One turn sends every row of this set to another row. A few are shown first. Where does it send the rows asked after them?
Mediv: [ -8.6 -19.2  23.9  32.3   5.6 -18.8  15.8 -10.9 -10.6 -10.3 -12.2  -7.5
   1.8   4.0 -34.2]
Zut: [ 26.5   7.5  25.7 -10.2 -31.1  22.1 -14.1   1.8   8.7   6.9  -9.6 -11.1
  22.7   6.0  13.3]
Guvok: [ 49.2 -18.8  20.5  -3.2 -42.4 -12.8 -13.3 -31.7  11.0  -0.5  23.5 -16.8
  21.9 -24.9  -5.6]
niza: [  9.3  39.8  10.5  27.8 -27.4 -20.2  -7.9 -13.7 -11.1 -25.3   2.7  -1.3
   0.9  -1.8  -8.6]
Muv: [  3.0  -5.5 -48.9  14.5  -5.5   4.0 -33.4 -43.5  26.5 -21.3   0.4  -6.1
  13.5   6.7  -8.9]
Voko: [ 26.0  10.4  34.6  29.6 -18.2  22.3 -10.6  -3.1   6.6 -16.2  26.1  17.4
  -6.1 -14.8   4.5]
Funur: [  6.0 -11.8 -43.3  15.3  -8.8  -2.2 -28.7 -55.0  30.6  -6.9   0.0  -7.5
   0.7  11.9 -19.0]
Pup: [ -1.9 -25.3 -43.5  16.2   5.7   3.1 -25.4 -43.2  27.1 -14.2  -4.5  -6.0
  11.2   9.4 -19.7]
Vuki: [ 29.5   9.2  39.0  28.7 -21.1  17.5  -5.4 -15.7  11.4  -2.7  27.3  15.1
 -20.0  -9.8  -3.1]
bobup: [ 43.7 -37.0  24.0  -0.5 -35.0 -12.9  -3.7 -32.5  16.2   8.3  17.7 -17.2
  16.7 -23.8 -15.4]
Tafar: [ 19.3 -22.2  34.4  -7.7 -19.2  19.4   0.9  -5.5  13.5  23.5 -19.7 -16.6
  12.8  12.1  -3.0]
fuzes: [ 11.4 -13.1 -42.3  15.9   3.7  -9.5   3.1 -36.9  26.9  -1.5   9.4  -8.2
   4.0  25.6 -27.8]
kup: [ -9.0 -38.8  -8.3  36.2 -26.5  11.8 -19.5   1.7  32.0 -37.8 -11.8  -7.7
   3.8 -27.2  -9.8]
nukam: [  6.9 -18.7 -42.9  18.4  11.8  -2.7   4.1 -27.5  23.6 -10.3   4.6  -7.9
  13.5  25.5 -26.0]
fol: [  7.1  -2.6 -10.1  33.9 -54.3   2.8 -31.8 -14.8  34.7 -32.3   2.4  -6.6
  -8.4 -25.8  -0.9]
Kefe: [ -6.8 -50.3  -0.3  37.5 -28.1   5.3 -11.3 -12.6  39.8 -21.4 -11.0  -9.4
  -8.2 -24.4 -22.6]
voni: [ 34.4 -47.6  17.5  -1.1 -15.1  -2.4  -8.1 -11.2   7.2 -12.4  11.5 -15.5
  40.4 -27.5  -9.7]
kuze: [ 17.5 -24.5  44.2  33.4  -1.5  21.2   7.0 -10.0  13.2  -0.5  18.2  10.8
 -13.2 -10.0 -13.0]
dimel: [ 16.2  12.6 -49.1  16.1  -8.7  -6.6  -9.4 -35.2  24.5 -13.6  12.8  -5.1
   9.0  22.9 -15.6]
Fom: [ 40.6 -27.1  12.1  -3.3 -24.3  -0.9 -16.5  -9.2   4.6 -22.6  15.4 -13.1
  43.4 -29.8   1.5]
ridug: [ 12.1   5.9 -50.3  17.4   0.8  -2.9  -9.5 -25.1  19.9 -21.1  12.2  -4.3
  17.3  21.8 -12.9]
zepi: [ 46.2 -11.6  13.4  -3.6 -38.3  -7.7 -19.4 -20.0   5.5 -13.9  24.1 -12.7
  33.2 -28.9   3.1]
bobe: [  2.0 -23.1 -42.5  15.1   1.0   0.6 -25.1 -52.7  29.3  -7.9  -4.7 -10.4
   4.2  11.3 -20.6]
vif: [ 16.1   4.2 -45.0  16.8  -4.4  -8.7  -2.5 -42.3  28.0  -3.2  13.4  -7.9
   0.4  27.8 -22.2]
lifir: [  1.5  -2.2  24.7  30.7 -13.1 -26.7  14.5 -31.2  -3.2   3.8  -5.4  -6.7
 -14.8   6.9 -35.3]
timi: [ 16.7 -21.6  38.0  30.8   3.4  24.1   2.2   4.0   3.7 -13.4  18.4  15.0
  -0.9 -12.7  -4.8]
Vizi: [  0.4 -17.2 -47.0  16.5   3.9   8.2 -30.7 -39.9  25.3 -21.0  -3.9  -4.7
  16.9   6.3 -12.7]
Fabo: [ -1.9 -17.5 -12.7  33.8 -40.5  10.6 -28.7   1.3  33.3 -43.0  -3.6  -4.3
   5.3 -30.8   1.2]
siru: [ 25.3  -6.6  34.7 -10.7 -32.3  14.0  -2.3 -13.2  15.2  25.6 -13.6 -17.9
   8.5  13.0  -0.3]
venor: [  0.0  21.7  10.0  27.8  -8.5 -10.3  -6.0   1.7 -18.8 -39.5  -2.2   1.4
  17.1  -3.2  -7.4]
Tol: [ -7.6  -7.0  14.0  31.7   7.8  -9.3   4.0   4.2 -16.7 -31.7 -11.1  -1.1
  18.8  -0.5 -21.5]
Nobek: [ 27.8   6.2  30.2 -10.5 -37.5  15.4 -10.1 -10.9  13.5  18.5 -10.2 -14.0
  11.7  10.4   7.5]
lon: [ 18.9 -21.5  31.2  -6.9 -15.5  22.7  -4.6   5.7  10.0  10.8 -20.2 -15.8
  23.5   7.6   1.0]
bifo: [  5.7  -4.4 -46.7  16.9 -10.0  -0.6 -32.4 -50.1  27.7 -12.9   1.5  -7.1
   3.7   9.7 -11.8]
miz: [ -1.2 -36.5   1.0  36.6 -44.3  -1.9 -12.2 -27.2  44.5 -10.4  -6.4 -11.7
 -22.6 -19.0 -23.2]
falik: [ 21.1  -5.5  23.9  -9.5 -19.4  24.7 -12.0   8.7   7.3   1.6 -14.9 -14.2
  29.8   6.3  11.2]
fedeb: [  8.7  -7.7 -49.3  17.0  12.9  -1.9  -2.9 -20.4  21.6 -22.1   6.8  -5.4
  19.6  22.8 -19.5]
kogu: [ 24.5 -10.5  44.8  29.6 -13.7  16.1   2.6 -17.3  12.9   5.3  23.8  12.3
 -23.9  -6.6 -11.0]
Mifi: [  6.7 -13.0  -1.9  33.8 -58.0  -5.6 -20.8 -28.3  41.4 -17.0  -0.7  -7.7
 -20.8 -24.8 -11.0]
mapa: [  9.0  26.5  20.0  28.5 -29.3 -26.2   2.1 -33.0  -5.8  -4.8   2.5  -3.5
 -16.7   4.7 -22.2]
Fug: [ 36.6 -49.6  24.2  -0.1 -19.8  -7.2  -1.9 -23.0  11.4   1.8  10.4 -20.0
  27.3 -25.6 -17.0]
Purez: [ 21.4  -4.2  33.3  31.1  -4.8  28.7  -6.7   4.3   5.0 -21.1  21.8  16.5
   2.9 -15.9   2.3]

vif goes to fuzes
Kefe goes to kup
And these:
Tol goes to venor
Zut goes to Nobek
bifo goes to Funur
Guvok goes to bobup
kogu goes to kuze

